The rows of Z fall into 5 groups, which share some directions, and each row is roughly a mix of its group's hidden directions.
Z, 169 rows:
441	81	-66	116	-214	25	14	49	357	19
-159	125	-82	-434	17	-317	-25	-9	-212	118
425	74	-150	-57	-283	-72	41	164	230	133
-1	-210	-156	106	-390	-37	17	209	293	182
-15	-152	-226	382	9	107	181	17	-357	-63
7	-300	-184	84	-356	-13	18	192	259	183
-163	-22	-29	287	342	268	2	62	-287	-104
164	221	33	163	-286	305	-20	153	-273	-137
72	-275	135	-43	323	-303	-37	-35	-308	43
321	108	209	-258	114	-155	-109	239	21	254
276	121	-40	-247	-195	275	-248	114	228	-51
-261	-94	198	142	117	-251	95	-280	-290	105
216	32	-275	-5	-64	166	-328	182	149	278
82	-241	180	-63	302	-299	-35	-104	-310	77
-91	180	-116	-219	-141	-116	-284	24	-423	11
454	-26	-159	-160	-192	-143	-1	182	166	141
-105	262	-243	98	-265	303	28	120	248	-96
-16	-172	-178	-168	-4	-83	71	-522	120	-85
-294	-210	-75	-26	-382	139	-48	217	90	189
-83	-35	258	-120	74	-223	62	-264	-422	1
-153	10	-24	-220	-227	-239	-49	-389	192	-156
270	-120	218	350	174	236	162	-74	131	-62
37	-354	-177	44	-310	-23	74	227	220	185
233	229	248	95	-164	296	21	156	-237	-154
-108	-224	-143	96	493	-90	60	86	-176	105
-15	-186	-117	-213	-6	-142	113	-512	50	-68
73	201	178	-120	-414	-185	-174	-186	160	-91
-75	-320	-3	-178	316	-360	-20	-160	21	20
-377	199	-124	-221	-222	-217	-25	5	-224	55
17	355	192	7	344	-30	61	-184	-199	-189
-21	279	171	67	-245	383	27	54	-69	-261
-283	-5	-195	295	-107	123	195	160	-240	-208
-226	-60	-21	281	133	-345	186	-241	-145	104
-252	115	-11	-227	80	-130	-384	-292	-90	59
-177	171	77	-69	-100	-213	220	24	-466	56
161	180	-59	-226	-262	-64	14	-23	448	92
34	198	1	133	-228	293	-24	192	401	39
237	126	-156	-189	-221	197	-70	211	328	-139
23	-175	-267	1	-53	-26	89	-521	-10	-99
68	26	-303	151	220	355	-201	109	147	166
158	-277	130	-126	314	-294	-37	-55	-263	57
57	222	-44	246	-248	440	-75	118	-77	-14
-37	232	-160	-174	-128	-53	-195	-75	-470	39
128	142	-83	-269	-131	-7	238	67	442	79
-159	-17	337	-61	-125	-11	252	-141	-172	-352
74	173	195	-50	-533	-66	-54	-130	60	-89
-172	-251	-53	-67	305	-282	-113	-215	216	133
239	-22	204	-380	243	-76	-55	9	178	230
95	-307	-244	382	36	70	143	11	243	25
-12	117	-128	-207	-381	120	39	-139	369	-77
-124	-101	236	-181	29	-184	-25	-352	-349	34
112	69	-116	-158	-161	-215	174	-70	443	191
-130	12	314	-66	-174	-296	263	-178	-115	-210
277	232	75	103	-219	383	11	118	-142	-143
-173	-151	-355	129	-130	27	86	-6	417	38
-163	-35	160	35	-263	467	118	160	110	48
62	-292	141	-162	261	-301	-4	-140	-284	42
-36	176	235	242	-73	90	-102	453	-136	51
-71	227	-166	98	-247	373	-88	133	274	-36
98	-9	-315	98	136	368	-188	69	229	176
69	205	3	59	348	-209	-159	-319	-120	-197
-48	-159	-145	-119	-64	-64	69	-552	75	-102
61	326	52	133	303	-49	-24	-331	-129	-211
-17	-128	-234	-160	-44	-94	29	-498	167	-110
-57	-336	-33	-82	-232	-50	138	365	140	208
75	-211	222	-153	230	-312	65	-69	-336	-15
46	252	173	66	-395	276	-122	40	-115	-185
-207	-222	16	-122	285	-347	67	-139	209	141
174	281	280	21	-187	264	74	151	-228	-149
-83	66	-66	306	-256	108	139	2	-424	-100
297	68	-99	-338	-183	176	-105	179	211	-162
-62	-262	-156	-96	400	-227	87	-133	201	113
72	54	25	-406	112	-271	-114	102	331	57
-159	-146	-56	-231	-46	-279	15	-382	215	-141
111	-28	-219	314	163	-188	-59	-382	51	-146
102	255	110	-62	-391	-37	-290	-158	190	-72
121	-274	-167	-22	-313	-97	49	266	236	203
-376	31	-215	-198	-102	-230	-305	-78	-39	64
446	73	68	27	269	48	-98	-219	105	-205
-123	27	-96	-233	115	-162	-456	-201	-155	65
96	14	310	171	203	-170	-125	207	-362	-31
-24	-273	-148	-126	329	-323	64	-92	166	173
44	223	284	-412	-18	-25	-121	95	237	115
243	138	41	-307	181	51	-171	153	316	184
209	-59	-114	-238	-4	389	-147	234	227	1
-135	26	359	-164	-99	-164	42	-234	-351	-72
221	164	229	-246	31	-64	-274	81	294	185
62	-115	116	198	394	-165	-66	43	-344	138
0	-276	-81	44	-370	216	56	211	235	157
132	48	-6	-354	-139	-253	5	-65	399	62
-72	252	-186	92	-255	342	13	170	256	-87
-12	-37	399	-40	321	-215	-18	-141	-249	38
85	269	63	98	-357	371	-33	156	-77	-81
-521	184	153	-46	65	-75	-106	9	-210	-5
-53	-50	-117	-201	-80	-218	-121	-380	334	-107
-137	7	36	408	92	163	-42	21	-412	-50
242	27	-426	-181	-196	126	23	227	127	9
271	52	-197	60	-323	-167	-152	76	322	112
-185	4	-360	-15	-218	107	-15	-30	414	17
110	263	178	125	-280	296	58	163	-215	-157
-141	-35	112	-55	-274	516	6	114	49	50
21	-377	-149	292	132	-101	204	52	264	63
359	-15	-119	275	58	80	-46	-297	226	-160
-382	81	138	-189	-176	-75	-304	216	19	111
-229	-76	-216	446	-34	191	59	96	-102	-178
27	15	36	-365	212	-140	-111	116	407	64
30	120	-71	334	32	236	-40	436	-122	27
86	-84	-167	-69	302	-434	-105	-158	-176	-45
64	-58	222	22	335	-171	-133	-245	-339	70
154	219	39	176	-300	327	19	160	-218	-146
125	249	86	109	-312	267	64	206	-251	-143
97	-52	-309	41	271	316	-170	208	92	181
191	-138	38	163	130	234	126	-64	468	-30
-29	-270	-39	-165	293	-425	-82	-93	0	105
132	41	-209	-276	-223	286	-128	82	305	-96
113	147	-146	131	-70	364	-102	242	333	75
-399	94	-124	-267	-191	-262	-148	66	-88	43
175	72	75	252	110	179	-21	417	-218	157
36	127	277	-384	67	-34	-154	35	333	113
-165	-223	-29	-125	288	-265	16	-169	323	128
-118	103	-42	-234	-349	285	55	-178	278	-9
-40	-267	8	-97	-325	91	-10	339	222	188
-79	-309	123	-125	189	-361	157	-89	-247	-58
-67	226	-152	49	-285	306	78	44	363	-2
-139	-112	-91	-173	-144	-177	68	-489	85	-152
-33	-120	181	-139	164	-261	52	-274	-393	34
-151	-63	-155	-155	-169	-186	-2	-441	172	-184
93	-92	96	181	390	-215	12	70	-354	89
-76	316	126	-349	-91	0	-276	-47	-253	-36
127	-35	-75	230	252	62	-45	488	-34	107
-158	-75	-34	-216	-115	-185	-26	-440	236	-141
188	70	84	-262	160	-130	-239	120	379	148
131	3	-339	98	174	217	-236	148	157	273
48	284	99	129	-350	354	-27	119	-98	-118
-108	-41	-326	-139	-183	60	172	-246	359	32
-195	-86	289	50	-93	-164	273	-235	-187	-252
56	3	281	190	233	-66	-44	306	-349	-43
-31	6	-225	-202	-317	100	-102	-197	377	-36
-484	203	231	-107	-5	79	-36	111	-187	21
-99	-160	-174	235	430	-43	44	103	-222	161
106	143	186	150	35	74	-45	493	-190	137
21	-337	64	-59	346	-278	50	-98	-236	97
22	-56	-98	-287	275	-252	272	90	261	103
-62	2	-376	-137	-173	160	77	-199	360	37
-154	-178	55	225	237	165	-31	26	-433	-122
229	238	167	36	-225	297	-38	203	-223	-162
-305	37	-289	323	-149	141	23	55	18	-261
84	-198	-163	33	-354	-64	166	276	204	217
-106	-79	-169	-99	-88	-136	-110	-417	323	-152
28	157	134	195	-356	273	-154	56	-271	-115
-125	-253	-235	334	9	-70	192	-82	-286	-140
1	-218	-157	-96	232	-341	-56	-198	260	186
519	-9	-60	54	-112	184	31	-30	266	-32
-68	-202	-107	-100	71	105	95	-532	128	-70
52	-85	255	191	304	-149	-93	177	-358	40
-494	-125	102	-155	31	-148	-79	178	-177	93
-136	-22	302	58	-271	-20	267	-179	-190	-262
-50	-241	66	-37	-228	99	275	380	129	177
-74	183	131	9	369	47	-120	-305	-215	-218
368	-141	-133	161	-99	323	234	-101	127	-37
-102	104	-107	-209	-297	314	181	-68	306	-41
455	-72	-113	-292	-26	-182	20	196	11	114
-266	84	15	-372	-43	-301	-227	78	-167	41
-140	251	-173	51	-305	328	58	26	271	-49
0	-237	-238	287	6	107	124	-49	413	22
-370	101	250	-75	169	269	-96	-84	-221	-119
-22	219	187	-86	-264	461	-3	129	75	26
-105	65	-152	-98	-316	251	-41	-138	404	31
159	-271	-328	289	127	47	165	-124	191	95
One row of each group comes first, with its name. Which group is each row after those in?
-224	-213	-121	-179	186	-308	3	-85	314	135 | N
-133	-13	64	323	54	308	57	62	-386	-125 | B
496	6	-28	-126	-68	-158	117	216	190	84 | F
94	111	233	265	141	-282	-38	213	-311	-84 | V
179	204	313	-411	-83	-113	-63	2	14	177 | T

86	-12	-285	21	250	377	-188	146	177	118 | B
-104	65	-35	-387	121	-320	-152	-70	-268	115 | N
280	338	-179	40	-213	-268	-133	-31	171	65 | F
-195	-202	-19	71	163	-337	-378	-103	116	-67 | F
45	53	466	-9	216	-95	-27	-65	-335	-29 | N
-117	-82	-169	-209	-21	-121	-53	-384	346	-136 | T
49	133	-142	153	-155	206	26	347	371	-82 | V
342	-29	87	-252	101	-314	-179	-53	153	200 | T
39	119	189	-280	56	-116	-248	74	420	78 | T
143	295	88	9	-391	165	-279	129	-67	-41 | B
